[[121 123 129 116]
 [100 119 128 126]]
->
[[123 129]
 [119 128]]

[[105 140 129 109 141]
 [136 120 126 127 108]
 [124 122 131 127 147]
 [120 130 108 111 134]
 [127 131 139 122 113]]
->
[[140 129]
 [120 126]]

[[115 132 126 142 116]
 [141 128 127 111 140]
 [122 127 137 131 122]
 [116 126 123 127 134]
 [129 105 133 124 126]]
->
[[132 126]
 [128 127]]

[[122 116 129 103 138]
 [123 125 125 124 127]
 [122 126 124 124 125]
 [122 120 127 110 134]]
->
[[116 129]
 [125 125]]

[[143 126 106 123 115]
 [116 129 147 133 140]
 [117 119 141 138 134]
 [118 118 143 144 133]
 [127 120 128 135 125]]
->
[[126 106]
 [129 147]]

[[132 126 129 105]
 [129 128 131 111]]
->
[[126 129]
 [128 131]]

[[121 126 112 103]
 [125 122 139 119]]
->
[[126 112]
 [122 139]]

[[135 137 135 134 117]
 [131 148 151 130 117]
 [125 126 130 124 117]
 [117 146 147 126 117]]
->
[[137 135]
 [148 151]]
---
[[119 136 120 146]
 [146 118 103 139]
 [135 125 129 119]
 [140 120 115 132]
 [141 115 129 116]
 [133 123 112 141]
 [124 131 124 136]
 [133 127 133 118]]
->
[[133 127 133 118]
 [119 136 120 146]
 [146 118 103 139]
 [135 125 129 119]
 [140 120 115 132]
 [141 115 129 116]
 [133 123 112 141]
 [124 131 124 136]]

[[109 146 143]
 [131 153 148]
 [143 138 120]
 [106 137 148]
 [105 135 137]
 [121 151 151]]
->
[[121 151 151]
 [109 146 143]
 [131 153 148]
 [143 138 120]
 [106 137 148]
 [105 135 137]]

[[128 128 128 128 120]
 [128 128 128 106 128]
 [129 128 128 112 127]
 [127 128 128 126 127]
 [127 128 128 126 136]
 [127 128 129 126 146]
 [128 128 127 124 104]]
->
[[128 128 127 124 104]
 [128 128 128 128 120]
 [128 128 128 106 128]
 [129 128 128 112 127]
 [127 128 128 126 127]
 [127 128 128 126 136]
 [127 128 129 126 146]]

[[134 133 136 134 130 123 114 149]
 [126 131 121 129 129 124 119 136]
 [141 128 139 135 127 127 134 129]
 [139 131 136 134 131 126 121 138]
 [121 128 119 122 129 131 132 119]
 [125 134 123 124 127 123 119 144]
 [126 131 125 122 130 126 127 134]]
->
[[126 131 125 122 130 126 127 134]
 [134 133 136 134 130 123 114 149]
 [126 131 121 129 129 124 119 136]
 [141 128 139 135 127 127 134 129]
 [139 131 136 134 131 126 121 138]
 [121 128 119 122 129 131 132 119]
 [125 134 123 124 127 123 119 144]]

[[118 106 129 124 111 121 121 137 135 125 125 127 136]
 [118 135 121 125 119 119 119 133 140 121 130 128 119]
 [118 109 110 138 124 133 133 129 148 134 112 145 126]]
->
[[118 109 110 138 124 133 133 129 148 134 112 145 126]
 [118 106 129 124 111 121 121 137 135 125 125 127 136]
 [118 135 121 125 119 119 119 133 140 121 130 128 119]]

[[143 144 118]
 [119 112 141]
 [107 116 115]
 [129 140 111]]
->
[[129 140 111]
 [143 144 118]
 [119 112 141]
 [107 116 115]]
